In the rows, 128 means zero.
X: rows in several groups, each row roughly a mix of its group's directions:
X (165 x 10):
[[160 152 154  94 123  98 131 142  94 142]
 [114  91 142 102 162 157 154 108 112 130]
 [100 125 103 107 135 165 103 127  96 157]
 [160 154 154 152  82 116 131 108 133 110]
 [132 142 130 125 116 163 152 188 120 133]
 [103 132 135  84 142 124 101 128  82 142]
 [139 157 146 112 160 169 152 159 117 121]
 [132  79 144 121 107 125 137  82 111 140]
 [ 97 126 104 175 124 149 136 116 161 110]
 [103 119 112 104  99 127 123  73 148 132]
 [112 104  84 139 149 113 157 153 129 157]
 [ 95 124 116  96 133 122 174 135 129  91]
 [176 150 117 135 137 135 115 111 144 174]
 [121  96 113  68 155 134 128 133 121 135]
 [155 148 166  88 116 108 120 147 101 133]
 [148 113 132 107 113 103 122  66 125 133]
 [123 148 163 133 101  94 148 157 159 117]
 [102 159 148 140 141 161 119 130 105  86]
 [161 113 140 139 134 161  97 132 113 172]
 [142 158 177 138  99 122 118 120 143  96]
 [126 144 122 120 159 109  83 169 135 107]
 [130 144 150 188 128  97 109 135 121 117]
 [ 77 117 119  97 126 113 158 137 142 101]
 [115 111  86 155 127 114 150 169 107 120]
 [115 165 145 168  92 140 105 135 109 120]
 [137 124 134 132  91 144 180  93 130 142]
 [ 97 133 126  70 112 131 116 154 109 118]
 [126 163 124  88 120  90 116 115  97 113]
 [128 128 152 135 139  82 154 144 172 138]
 [143 127 167 103 111 151  94 136 121  90]
 [ 96 157 143 149 135 169 103 130 142 100]
 [145 118 167  87 131 137  87 130 106 117]
 [167 143 156 137  99 129 124  98 133  90]
 [150  98 120 106 103 110 139 132 104 175]
 [129  91 117 106 152  77 134 148 119 144]
 [171 135 153  96 127 105 133 140  94 151]
 [161 139 134 130 124  82  97 121  91 118]
 [124  84 116 150 178 128 126 137 118 104]
 [178 107 123 155 128 170 140 140 137 123]
 [ 95 143 140  77 122 132 123 120 154 160]
 [131 134 134 132  88 123 184  99 121 116]
 [152 102 143  78 128 139  94 135 123 103]
 [ 98  93 132 138 125 100 110 102 167 146]
 [152 118 115 163 170 111 103 118  98 117]
 [115 130  94  67 140 120 126 107 133 139]
 [117  98 139 104 168 101 117 110 146 160]
 [151 166  87 166 130 116 128 124 105 138]
 [157 144 161  95 122 117 123 139  82 141]
 [150  91 155  87  96 133 127 115 143 114]
 [106 109 153 139 137 132 109  74 140 157]
 [141 161 125 148  98 113 180 120 115 117]
 [109 169 156 148 115 165  98 114 130 132]
 [131 114 157  79 133 129  82 133 123 113]
 [132 117 132 127 140  98 173 154 170 114]
 [104 145 119 147 127 145 141 188 105 123]
 [152 115 147  87 134 137  88 125 108  96]
 [131 110 144  78 145 130  87 125 100 128]
 [135 102 140 121 182  98 124  99 142 136]
 [147 128 143  68  92 132 140 119 134 119]
 [131  99 129 174 166 110 107 119 108 114]
 [138 114 131 122 152  94 137 106 154 179]
 [132 121 143 138 116 149 156 192 127 123]
 [125 107 131  76 149 129  90 123 100 127]
 [118 139 100 155 133 105 172 129 132 168]
 [146 145 136 125  92 122 184 104 128 114]
 [112 139 126 167 120 134  99 151  88  98]
 [139 145 132 127 108 135 152 192 114 117]
 [138 104 129 180 140 165 148 130 129 103]
 [112 148  91 164 117 123 175 131 131 138]
 [105  80 153 100 119 142 140 118  99 112]
 [110 123 139 115 126 187 159 119 153 116]
 [107 127 104  81  93 112 139 104 146 140]
 [153 133 121 122 127  71  99 129  96 124]
 [ 81 136  90 107 168 130 142 128 129 130]
 [156 117 152 104 100 126 170  95 132 116]
 [155 136 114 139 132  77 100 124  92 124]
 [154 141 106 144 104 143 131 180 123  99]
 [122 139 138 109  68 138 156 142 152 134]
 [113 137 126 128 167 115  90 171 115 106]
 [155 115 150 153 140 155  87 123 111 160]
 [113 153 128 185 111 132 152 127 156 124]
 [ 99 160 111  83 124 138 133  95 139 147]
 [121 169 162 165 100 140 104 123 126 118]
 [ 90  87 141 152 126 125 101 108 158 133]
 [146 115 126  72 118 121 143 154 102 149]
 [117 126 127 150 124 137 130 200 132 123]
 [171 135 114 158 126 117 111 124 120 177]
 [109 156 120 140 122 154 153 184 130 121]
 [135 121 149  83 150 114  84 121 103 129]
 [163 104 102 120 104  96 147 129 142 162]
 [118 116 141  77 150 118  86 125 107 133]
 [134 104 121 172 106 142 129 115 161 164]
 [130 127 135  72 111 141 116 149  94 107]
 [138 155 116 164  91  96 103 140 145 117]
 [101 116  95 167 125 141 150 123 169 126]
 [ 88 154  98 161 136 107 153 121 132 149]
 [ 96 117  90 136 156 143 123 136 114 172]
 [123 128 109 186 138 125 105 135  92 118]
 [107 118  95  89 124 149 146 133 128 172]
 [106 144 100 170 128 114 166 125 144 152]
 [142 126 127 126 140 163  89  89  96 114]
 [150 154 159 140 109 145 142 112 161  91]
 [137 137 128 165 157 120 102  88  96 115]
 [132  93 122  97 102 122 144 138 104 173]
 [119 130 105 157 128 119 175 131 131 173]
 [145 134 153 103 104 121 159 141 159  88]
 [138  94 118 100 143  79 146 136 133 155]
 [136 141 134 185 108 102 106 128 100 125]
 [141 129 113 120 141  80 103 108  89 109]
 [148 135 106 140 107 165 157 156 124  91]
 [157 140 140 157 114 102 174  99 127 118]
 [170 159 102 155 122 125 137 144 150  97]
 [115 127 116 141  74 113 165 101 141 124]
 [155 135 118 132 145 153 141 172 112  86]
 [126 125 136 141 117 150 150 195 121 126]
 [100 138 107 102 124 106 169 135 145  91]
 [127 146 128 131 157 173 127 175 143 142]
 [136 134 100  82  88 140 157 126 144 130]
 [ 93 149 109  99 122 126 167 131 154 100]
 [106 151 138 167 133 121  94 108 161 105]
 [133 169 100 165 142 120 127 158 119 156]
 [ 88 133 123 127 122 166 161 139 164 144]
 [126  88 135 107 151 175 151 137 107 129]
 [111 110 129 122 162 136  80 169 136 126]
 [171 155 110 137 116 163 159 136 113 110]
 [151 171  98 122  86 121 141 147 138 139]
 [104 153  92 102 160 133 122  93 126 147]
 [186 110 135 106 130 136 113 123 117  92]
 [147 141 112 140 101 175 142 164 117 107]
 [162 105 110 108 104 103 147 132 114 169]
 [ 97  82 146 105 152 121 120 110 132 158]
 [119  78 128 102 145 166 154 142 122 131]
 [116 118 105 185 138 138 147 108 157 137]
 [128  96 149  88 110 126 129  95 125  90]
 [130 130 135 138 101 138 159 189 133 116]
 [136 148 117 150 107  78 102 156 134 111]
 [102 151 102 110 100 120 158 119 171 125]
 [ 78 144 106  99 142 110 132  96 118 118]
 [143  99 130 176 158 117 117 127 104 100]
 [125 157 113  92 121  80 107 131 117 152]
 [132 129 159  95 139 130  99 124  78 146]
 [129  96 130 143  93  94 137  90 154 124]
 [152 124 121  93  90 115 140 101 125 167]
 [147 141 156 102  85 160 135 122 154 145]
 [137 125 152 134 124  85 154 158 154  95]
 [114 129 142 100  87 153 152 140 166 144]
 [118 114 134  94 153 131  75 111 111 109]
 [133 127 122 108 131 108 110  62 145 128]
 [102 132 116 145 123 176 167 136 157 133]
 [146 122 148 119 120  84 111 128  91  90]
 [ 96 101 120 119  96 112 129  83 103 124]
 [140  92 130  87 160  95 142 137 141 117]
 [154 110 162  97 135 140  83 123 122 105]
 [137 173 131 116 169 163 139 143 110 129]
 [134 116 114 124 131  98 175 139 165 156]
 [169 128 145 144 121 131 148 180 149 130]
 [112  91 132 143 133  85 130  88 151 123]
 [144 137 138 133 103 123 180  86 143 119]
 [154 158 118 170  96 102 104 125 139 124]
 [ 99 150 119 140 137 155 138 184 112 123]
 [128 156 121 175  97 115 103 122 153 107]
 [144 124 107 152 183 120 111 125  96 114]
 [165 141 155 130 173 147 138 161 133 122]
 [125 172 127 132 163 144 136 165 100 114]
 [133 156  85 158 156 156 133 118 129 154]]

the one row of each list that fits no group (the others fit one group, some only roughly):
- Z_219: [133  68 155 108 113 111 137 108 126 117]
- Z_625: [148 162 113 169 105 106 118 136 141  95]
- Z_599: [ 99 164 107 160 143 139 133 134 140 169]
- Z_774: [144 136 140  92  87 148 150 150 159 140]
- Z_220: [116  91 147 119 153 110 120  93 122 169]
- Z_683: [127 123 134 107 163 128  74 155 106 127]
- Z_230: [134 148 112 166 133 111 169 125 111 167]
- Z_188: [140 127 141 106 119 148  97 130 117  69]
- Z_31: [109 128 106  75 159  99 117 138 126 140]
- Z_953: [126 174 111 119 103 153 151 156 117 101]
- Z_535: [170 155 146  99  98 102 137 127 108 142]
- Z_591: [134 115 118 132  98 170 160 120 165 149]
- Z_880: [146 181 109 148 138 139 121 145 128 165]
- Z_623: [146 102 165 107 112 111 157 129 100  98]
 | Z_535
- Z_73: [157 124  91 173 135 126 162 110 119 119]
- Z_725: [109 128 164  88 122 146  89 137 102 131]
- Z_314: [115  83 144  97 151 148 138 125 101 155]
- Z_785: [153 109 119  97 159 132 103 114  85 114]
- Z_828: [136 107 146 109 148  72 133 127 150 153]
- Z_510: [182 157 117 150 109 119 129 134  99 116]
- Z_442: [138  73 133 108  98 136 129  98 143 113]
- Z_820: [133 146 139 139 143  80  95 111  91 131]
- Z_593: [146  98 145 129  96 102 139  79 120 124]
- Z_439: [146 146 141 143  90 157 166  95 124 128]
- Z_40: [144 128 171 161  94 147 112 129 150 147]
- Z_129: [100 151 137  83 122 113 111 148  93 140]
 | Z_439
- Z_736: [173 131 106 146 121 162 158 126 144 101]
- Z_695: [117 118 120 124 108  84 118  77 141 108]
- Z_734: [151 116 128 176 123 121  84 135 148 150]
- Z_393: [113 134 144 138 141 159 165 170 105 110]
- Z_584: [134 101 136  92 152 170 143 134 120 160]
- Z_368: [152 116 141  91 150 117  81 155 127 119]
- Z_267: [143  84 145 113 106 105 131  85 146 124]
- Z_379: [ 90 120 140 129 144 102  98 101 165 145]
- Z_421: [118 127 136 128 134 140 172 185 124 146]
- Z_614: [138 125 108 183 140 129 136 103 162 110]
- Z_310: [156 129 132 138 159  93 101 133  89 107]
 | Z_421
- Z_585: [ 79 137 116  80 155 118 131 128 132 126]
- Z_548: [137 153 145 129 137  81  93 136  93 123]
- Z_324: [ 96 137 114 121 159 120  80 153 107 116]
- Z_387: [156 140 117 127 111 170 158 143  87 125]
- Z_98: [106 148 147 161 146 126 107 131 138  76]
- Z_975: [140 112 125  85 154 114  82 120 125 105]
- Z_215: [ 92 162 124 162 118 172 118 139 132 130]
- Z_978: [ 70 136 125  90 128 105 137 139 119 114]
- Z_776: [125 139 111 123 109 165 148 165 119  85]
- Z_207: [117 109 163  93 136 152 108 121 140  87]
- Z_413: [165 137 137 169 113 116 166 134 151 145]
- Z_226: [114 105 101 148 158  92 123 143 108 162]
 | Z_207
- Z_716: [120  84 132 120  98  94 114  89 127 124]
- Z_839: [106 149 129 106 171 148  96 160 117 119]
- Z_688: [140 140 140  82 116 128 128 150  75 128]
- Z_190: [138 160 106 110 111 161 154 170 125 116]
- Z_841: [124 110 164 181 141 156 134 120 125 107]
- Z_929: [151 173 130 130 157 147 145 170 129 117]
- Z_438: [110 123 133  78 124 143  92 136 120  91]
- Z_277: [119 148 118 134 159 149  85 150 110  93]
- Z_768: [130 105 118 110 142 173 144 137 173 148]
- Z_808: [131 137  93 165 149 101 108  99 100 128]
- Z_673: [116 126 121  77 124 156 133 113 140 171]
- Z_139: [101 117 143  82 138 104 127 101 118 163]
 | Z_277
- Z_798: [156 170 101 151 141 104 100 130 119 148]
- Z_738: [152 118 121 169 171 120 123 135  97 104]
- Z_918: [124  85 162  96 114 124 133 120 135  90]
- Z_322: [123 118 149  86 103 129 155  90 127 101]
- Z_22: [146 133 164  80 129 103 108 141 111 147]
- Z_344: [102 147 135 109 112 113 150 135 115  71]
- Z_206: [115 169 122  79 121 101 112 115 112 138]
- Z_162: [116 130 149 174 153 150 145 170 128 127]
- Z_57: [ 89 149  93 153 138 152 107 109 148 112]
- Z_279: [115  85 138  87  89 131 140 109 123 121]
- Z_665: [103 121 150 138 133 111  87  90 142 160]
 | Z_57
- Z_135: [107 125 106 129 147 109  94  78 149 136]
- Z_857: [164 124 113 153 146  96 155 119 149 161]
- Z_43: [138 122 137 195  95 122 133 132 125 127]
- Z_659: [148 119  97 163 132 114 168 123 164 138]
- Z_540: [139 115  82 159 172 119 129 133 113 113]
- Z_592: [118 115 111  81 135 110 155 108 158 102]
- Z_117: [147 168  84 147 117 136 142 119 130 160]
- Z_424: [137 150 156 135 101 110 168 153 126 162]
- Z_749: [103 123 111 126 131  97 106  72 110 125]
- Z_321: [131 125 139 168 161 107 113 168 100 123]
 | Z_592
- Z_520: [130 121 112 149 147 147  85 108  82 125]
- Z_762: [144 144 150 128 104 113 167 132 178 119]
- Z_775: [130 120  95 175 145 138 132  92 141 103]
- Z_106: [115 103 150  96 157 162 139 131 105 158]
- Z_311: [158 126 114 112 107  84 113 109  93 110]
- Z_721: [145 116 133 186 161 147 123 121 112 111]
- Z_590: [104 114  95  92 157 170 132 132 125 138]
- Z_900: [121 147 141 125 136  74  94 113  98 128]
- Z_272: [157 115 139 180 119 154 155 121 147 140]
- Z_838: [148 170 138 127 171 136 139 165 138 119]
- Z_412: [101 168 139 148 112 159 140 134 164 147]
- Z_934: [145 130 141 107 113 138  70 111 144 100]
- Z_2: [148 142 125 117 152 100 114  69 132 124]
- Z_829: [140 131 156  84 128 101 116 136 101 165]
- Z_339: [105 121 110 106 109 124 174 145 129  87]
 | Z_934
- Z_959: [102 135 152 154 149 138  81 135 130  96]
- Z_52: [104 135 146  71 123 132 102 146 103 131]
- Z_587: [110 102 134  91 157 164 144 131 119 158]
- Z_102: [154  78 166 112 129 139 121 115 134 103]
- Z_858: [ 93 124 136  93  95 136 143 147 130  88]
- Z_719: [ 93 162  87 152 142 139 147 129 135 149]
- Z_212: [ 80 124 110 107 124 137 166 118 149 102]
- Z_814: [ 89 156 132 153 119 124 104 127 144  84]
- Z_512: [ 91 141 158 115 122 152  87 128 112 103]
- Z_638: [123 102  81 124 140 136 115 123  85 154]
- Z_702: [161 166 138 141  89 113 108 132 132  98]
- Z_609: [134  87 142 115  94 144 136  91 153 109]
 | Z_702
- Z_330: [113 117 134 132 135 174  88 109 121  92]
- Z_213: [141 160 145 154  99 154 125 108 137  87]
- Z_634: [142 133 133 157 123 129 143 194 143 124]
- Z_480: [139 134 133 134 146  95 106  75 157 120]
- Z_686: [103 119 116  80 128 129 151 146 144 168]
- Z_896: [101 140 133  89 109 159  97 127 102 151]
- Z_24: [136 121 123 136 108 100 183 100 153 133]
- Z_185: [102 139 113 115 167 128  82 160 132 122]
- Z_981: [144  92 163 113 106 132 172 135 140 112]
- Z_166: [160 173 104 112 109 154 152 143 127 141]
- Z_676: [133  85 146 138 132 149  95 160  99 140]
 | Z_24
- Z_128: [137 128 165 166 118 170 149 138 140 108]
- Z_922: [ 83 123 130 100 136 127 157 143 114  88]
- Z_576: [125  98 165  94 120 146 161 128 130  97]
- Z_353: [147 144 116 129 148  85  91 110  99 145]
- Z_586: [145 118 146 162  82 130 108 103 139 100]
- Z_289: [123 139 147 150 132 153 157 184 139 116]
- Z_100: [135 126 125  66 106 149 154 123 145 129]
- Z_854: [127 126 129 127 142 114 102  94 159 179]
- Z_39: [121 157  94 162 143 113  94 142 147 150]
- Z_307: [133 102 129 120  87 105 121  76 124 135]
- Z_637: [ 98 106 149  80 123 150  99 141 123 140]
- Z_142: [161 107 137 163 133 120 141 116 175 148]
 | Z_586
- Z_730: [ 90  96 142  93 129 168 144 130 116 118]
- Z_965: [132 175 104  80 121 135 127 121 129 152]
- Z_943: [119 135 156  90 130 137  80 124 100 109]
- Z_426: [120 137 153  71 102 131 121 135 154 149]
- Z_509: [142 136 159  89 123  92  98 129 103 112]
- Z_997: [154  95 150 182 129 147 118 125 128 112]
- Z_690: [122 146 157  93  92 145 138 142 157 154]
- Z_999: [144  96 158  76 124 143 107 145 134 133]
- Z_145: [115 116 138 128 106 159 154 180 104 124]
- Z_248: [139 151 105 166 127 137 176 147 146 139]
- Z_546: [114 138 138  89 122 132 159 135 168 164]
- Z_563: [121 142 121 105 116 175 165 127 162 135]
- Z_377: [ 93 163 148 148 150 136  93 125 144 104]
 | Z_248
- Z_92: [103  62 133 140 126 114 135 126 148 127]
- Z_751: [142 157 122 147 139 154 123 175 159 148]
- Z_960: [ 84 124 156  93 116 150  97 139 118 126]
- Z_359: [108  87 137  97 148 161 145 126 127 159]
- Z_96: [137 154 148 175 115 173 134 123 139 141]
- Z_86: [132 184 127 158 148 127 116 130 114 161]
- Z_105: [ 82 148 147 148 104 144  98 121 118 102]
- Z_872: [ 99 129 154  89 117 156  92 141 109 115]
- Z_486: [153 132 170 115 129 130 124 119 152  76]
- Z_342: [ 83 125 138  86 140 118  88 132 123 135]
- Z_46: [129 133 140 115  97 144  79  94 124 100]
- Z_405: [131  96 119 152 108 172 159 116 155 120]
- Z_610: [ 98 133 155  69 105 119 131 127 140 125]
- Z_996: [163 154 111 125 111 142 145 169 100 108]
 | Z_46
- Z_658: [ 80 131 154 146 145 128  89 116 139 105]
- Z_498: [120 138 111 126 162 122  66 147 137 124]
- Z_698: [134 171 110 182 123 132 133 139 124 152]
- Z_115: [125 163 104 135 140 141 120 187 138 136]
- Z_296: [126 135 146 106 109 103 163 159 169 117]
- Z_969: [148 100 156 110  98 110 160 137 151 101]
- Z_286: [110 136 151  82 109 123 127 125 176 140]
- Z_923: [134 166 127 123 174 164 124 158 126 134]
- Z_174: [171 113 114  90 130 126 143 157 117 160]
- Z_777: [138 171 122 133 122 164 129 165 111  99]
 | Z_286
